One hidden turn or mirror swaps the rows below in pairs. Which row is each named row swapped with?
boker: [ -9.2  22.1  -1.7 -22.0  22.9  24.9  -4.5  33.7   0.7  13.0  -7.2  17.0
  -5.0 -22.1 -11.7  -5.7 -27.8  14.3  -2.0   3.5  -3.6 -18.1]
dalav: [ 19.5  16.6  -0.1  -3.2  30.0 -11.7 -20.0   2.9   8.8  14.2  -1.9  24.2
  31.5 -27.4  19.6  10.2   8.3   4.6 -14.3   1.6  51.7  11.2]
Bof: [-22.3  17.3 -17.5   4.2  -6.8 -10.6  -1.3  23.0 -12.9  56.3  18.1   7.8
   3.1 -18.4   3.3   4.0  27.1  -1.8  10.9 -25.5  -4.0  21.3]
desus: [  7.9 -23.1  21.7  -0.9  25.9 -11.6  -7.7  33.3 -33.2  25.0 -20.0 -17.8
  -0.7   6.6  26.2  10.0   6.9 -28.0 -32.6  -2.8  14.0  20.3]
Zafet: [  1.9  12.2  -8.0 -12.3  -1.4  28.0   4.4  26.0   1.1   4.8  -2.2  -0.7
  -2.2 -14.2 -22.8  -6.6 -22.6  -7.3  10.5  -1.8  29.5 -27.0]
rukel: [  9.3  -8.3  -5.0  -8.9   0.3 -39.5 -16.3  -2.8  13.9  49.0 -31.5  20.1
  14.2   2.1  23.9  -8.6  35.1   9.5 -20.8   4.3  31.1  20.0]
Ropo: [ -3.0  -8.9  20.9  12.7   6.0 -32.4  15.6  -7.3  -8.4   9.8   6.7   6.0
  35.1  16.7  20.9 -34.4   8.6  42.7   8.5  -5.9 -13.5   7.7]
fomaf: [ 28.0   4.0 -21.3   0.1   4.3   9.5  -8.7 -17.3  -2.9 -20.8 -12.4  12.1
 -13.5  41.8   1.8 -25.8 -21.4  27.4 -16.6 -17.8  22.0  10.9]
mak: [ 46.0  -1.5   6.8   6.3  30.1   1.8 -20.1  12.4  14.3   7.3  13.8  26.3
  12.2  20.6  25.0  -5.6  -6.0  -4.5 -30.7   6.5  42.2  -6.3]
Podi: [ 19.0  36.1  12.8  13.5  52.2  -8.6  -7.8   6.6  -6.3  29.5  12.8  -2.6
 -10.0  -5.4  19.4   8.6  41.9 -15.9  -5.0  -1.3 -29.1  19.5]
Tubi: [ 34.0  -2.5 -20.6 -13.3  16.1  -1.8  22.1  -4.9  -3.9  47.2 -27.7   2.5
 -18.3  32.4  -6.3  16.1  -5.9  -3.8  13.3   0.3 -15.0  12.7]
Vifa: [  1.1  11.0  31.4  10.1  22.0 -17.5  12.2   1.8 -15.8   1.3  -7.6 -17.7
  -8.0  15.0   7.0 -21.8  -7.7  49.1  17.4 -30.4  13.7  17.9]
belo: [ 12.6  14.9 -14.4  31.2  18.7  15.0 -13.2  -7.0  -0.5 -14.7  -1.4  34.4
 -19.2  35.3   3.8  -5.6   8.2  28.7 -43.0  -4.7   3.9  14.4]
kabol: [-19.1   1.4  27.9  -6.3  -5.8  17.1   0.5  -0.4  26.0  17.9  -8.2  -5.4
 -31.5   5.8  -1.3 -28.4  37.3  -2.3  12.4   1.1 -13.9 -14.9]
zili: [ 21.7  30.6  -6.0 -11.1   9.2  20.7   8.3 -26.9  48.6  17.5  -5.9 -23.1
   2.0  23.9   5.5  -3.7  21.6  -0.3   8.3  -2.1  19.4   0.5]
keka: [-14.6   7.3  19.9  -6.3 -15.9  21.3   4.0   1.4  23.4  23.9  -1.5 -20.5
 -17.9  -1.8 -14.0 -10.8  43.5   9.5   6.5  -1.0  -9.2 -18.7]
Nife: [ 33.3 -11.9 -18.3  35.5   2.6 -16.8  10.8  -8.1  -8.4 -15.3 -25.3   3.8
   1.1  34.0  23.1 -10.5  -5.5  23.3   8.4  -8.8  16.7   6.3]
sul: [ 13.5 -17.8 -15.3  10.9  36.6  -4.0 -29.5   6.2 -22.9 -16.0 -19.1  20.1
  -6.4 -30.9  -5.5  16.5   2.9  26.7   0.7 -15.3   5.9  15.3]
sagi: [ -6.0 -15.4  -1.8   5.8  -4.4 -26.2 -16.6 -26.8  -7.0  50.4 -26.0  19.7
   4.4   5.2  14.8   0.8  47.6  16.0 -14.2 -11.9  22.1  34.8]
basu: [ 12.9 -20.4 -15.7 -14.7  -5.9  14.1  14.6 -23.2   4.8  28.6 -15.3  -2.0
 -35.3  40.5  -1.1   2.5  -3.9 -12.6  11.2   1.7 -15.8  14.2]
Vamu: [  4.6  -4.4  12.2  -3.7   2.2 -22.7 -10.9 -18.8   8.3  50.5 -50.5   4.7
   6.0   6.1   7.2   8.2  34.5  11.3 -30.0  -6.9  32.8  22.3]
Kazop: [-25.1  17.4   7.9   2.9  -9.2  17.3   2.0  24.4  25.0  27.3 -14.5  -0.3
 -26.1  -6.0 -13.9 -26.9  27.0  -6.7   8.9 -11.5  -7.7 -23.2]
Silol: [ 16.3   3.3  -2.2 -42.8  13.5   5.0  -5.1  12.0  45.8  28.2  -7.1   2.1
 -22.4  22.7  30.5 -11.6  28.8  -0.3  -2.7  14.7  19.4   9.2]
Mamug: [ -2.9  -1.9  27.6  16.0  19.1 -31.0   4.3   8.3 -22.3  -9.7   9.5   6.9
  -2.5  18.0  13.9  -2.6 -26.0  41.8   1.5  11.2 -17.5  -0.4]
Mimen: [-18.8  24.3   0.9  32.8  40.4  -1.6  -7.3   5.4 -15.5 -31.5  -5.8  -8.6
  -2.8   2.5   7.3 -28.3   4.8  -0.6 -25.2  16.3 -10.6  28.0]
tebel: [ 25.9 -12.3  18.2  32.4  32.9   5.2   1.7  17.6   4.8  12.4  -9.1   7.4
   1.3  28.8 -20.4  -4.6 -21.4  11.6 -11.6   9.5  47.5  13.4]
Roro: [ 22.2   5.5 -18.7  -6.0  20.0   8.2 -19.5 -26.2  -9.8 -19.6   2.2  -1.7
  -1.5  10.3 -12.3 -32.1  20.1  28.9 -43.0 -15.4  -1.5  23.6]
moni: [ 39.1   0.7 -13.7  -7.9  -4.8   5.3  -6.1  -6.4   9.5   3.3  -0.8  41.5
  16.7  -9.5   3.4   3.4   8.9 -19.0 -28.4 -16.1  37.1   8.0]
Katif: [-16.4  37.1  -8.6 -11.9  -4.2 -28.0 -15.2 -21.9 -26.3  31.6  -3.4 -27.3
  13.8 -15.4   4.6  17.7  17.2  -4.1   9.2 -10.9   2.4  18.1]
Kosig: [-10.8  11.7 -30.1  -1.3   6.0 -29.3 -12.3 -19.6  -4.6  31.8  -6.0 -11.9
  40.8  16.0  19.2  15.0  15.9  -6.8   2.8 -16.2  -1.8  28.3]
samag: [-12.6  21.3  43.9 -10.1  30.0   3.9  -1.6   6.3 -16.7   0.4 -20.5  -2.4
   0.8  29.1  25.6 -17.7   6.7  28.3 -25.2  16.2  -4.0  31.8]
tud: [ -2.7  13.7  15.3   3.1   4.7  12.1 -16.6   0.6  28.4  38.6  -4.0 -14.3
 -45.9   9.2 -10.3 -22.8  20.5   0.9  -2.8  -6.7 -26.9 -27.0]
tiza: [ 35.6 -15.2  36.8  15.1  27.2  13.3  -0.6  24.1   7.1  -9.3  -3.1  -9.0
  -3.6  13.8 -24.2 -17.0 -12.3   4.3  -8.4  12.2  28.6  13.8]
nena: [ -6.6  35.3  -2.2  -9.7  15.5  19.0  -5.7  -2.1  28.3  -0.9  -5.1 -34.1
 -10.8  44.1  16.3  -1.2  20.6 -20.5  14.5 -11.5  -0.6  -3.2]
visok: [ -4.4  -1.8 -36.2  12.4 -12.7   8.3 -16.5  -8.1 -23.2  -4.7   0.6  22.3
 -20.6  35.0 -10.5 -32.7  15.4   7.3   9.8 -13.0   0.6  28.8]
lizo: [-11.4   0.7  25.1   4.6  30.9 -23.9 -10.9   3.1   5.5  -6.4   5.5   4.6
   5.3  23.4  33.3 -32.5  15.6  23.6  24.7  12.8   5.2  42.7]
mavak: [-30.3   4.1 -10.1   1.8  26.2   7.2  -9.5  29.0 -21.9   6.0  -0.7  20.0
  -3.9 -16.2  -4.0  10.1 -39.4   5.9   5.1  -6.5   1.2 -11.1]
gubet: [-15.3  20.1  35.2 -19.6  20.6   0.2  10.6  23.6   9.5  -1.6 -11.3  13.6
   0.8 -27.7   3.3   5.8 -18.6 -12.2  21.3  -8.1  11.8  -1.5]
novu: [ 22.0   6.9 -20.7 -15.7  29.4 -12.5 -42.7  10.9   7.5  19.6 -13.9  24.8
  -1.8   7.9  32.1   5.2   6.2   1.0 -36.5   5.7  46.0  -2.1]
Sifat: [-12.0  32.5 -11.7   1.4   6.0  15.0  -8.4  -8.9 -14.8 -18.1 -26.4  14.8
 -33.6  35.8   7.2 -26.5  24.6  24.0 -33.3 -10.8  13.0  18.8]
febel: [ -6.1  16.0  22.5  32.1  35.0 -11.5 -10.4 -13.3  -3.3  29.2  14.8   5.3
  -8.5  -5.0  32.5  16.1  43.4 -11.0   0.3 -10.9 -13.6  33.6]
zumub: [ -2.8   1.3   1.7 -10.8  -7.3 -20.7 -12.3 -16.1   9.7  46.8 -28.2  -1.3
   8.6  -0.9  11.0  18.4  46.5  28.9 -16.2  -1.4  29.6  34.3]
velo: [ 23.9  -2.0 -17.9  19.5 -12.1  20.0   6.0 -10.4 -25.7  -4.7  -4.1  22.5
   9.4  24.6  10.3 -11.1  27.8  36.8  -5.0 -24.0 -20.3  -1.3]
sezu: [  3.7 -20.2 -22.6 -14.8  -1.1   9.2   8.4 -18.8  -8.5  41.0 -21.5 -12.0
 -27.8  35.1  15.3  -7.2 -12.4 -21.5   8.1 -15.2   1.6  11.1]
peli: [ -1.9 -10.8 -12.8  12.9  40.9  -8.8 -37.3   9.0 -23.0 -23.8  -4.1  13.4
  -5.3 -29.2  -3.4  11.0   0.5  13.7  -5.3   5.0   2.1 -15.9]
piru: [  6.1 -26.0 -21.5  18.6  35.3  35.5  12.6  15.3  21.3   9.2 -21.7   4.2
  -2.7  -2.5  17.7  11.5  14.8  -3.6  -5.6 -26.9 -13.2  -7.1]
nar: [-10.8  13.5  11.4  22.6  47.6  -0.9 -12.5 -12.0   8.6  34.9  15.3  -5.2
   2.3  -2.2  48.5  -8.9  37.6 -20.8  -1.5 -18.0  -8.8  22.8]
Fab: [-19.7   8.6   0.7  11.9  16.4   7.6   3.4  36.1   5.4  32.8  11.3   3.5
  10.2  -2.7 -12.3 -10.5 -21.4  -3.1  13.6 -11.9   1.9 -27.3]
kud: [-10.9  22.0  23.9  24.5  36.1 -22.0 -15.5   2.6 -19.0 -20.1  17.2  -3.3
  12.1  -3.8  14.7 -27.0 -10.6  32.9  -5.7 -19.2  -2.6  19.2]
musef: [ 50.0  15.7   4.0  -2.8  16.3  -5.1 -18.3  20.0   2.1  31.7   5.6  32.1
  23.9  -5.2  19.7   3.5   3.5  13.3 -26.8  -9.1  37.4  -5.8]
Gil: [  5.3  -0.6   2.8  15.2   6.5 -39.0 -29.0 -22.4  12.9  66.6 -20.2   9.2
  -5.3  -1.4  12.3   7.6  18.4  20.2 -18.3  -9.7   7.9  22.2]
lupuf: [-11.4   3.8  22.9   0.5  -3.6  14.5   0.7   1.6  17.6  16.7 -12.6 -10.2
 -13.5 -12.6 -15.4 -13.0  41.7   0.2   3.3 -13.7 -21.0 -35.7]

Podi pairs with Tubi
mavak pairs with mak
moni pairs with gubet
Bof pairs with Silol
Sifat pairs with Ropo
fomaf pairs with kud

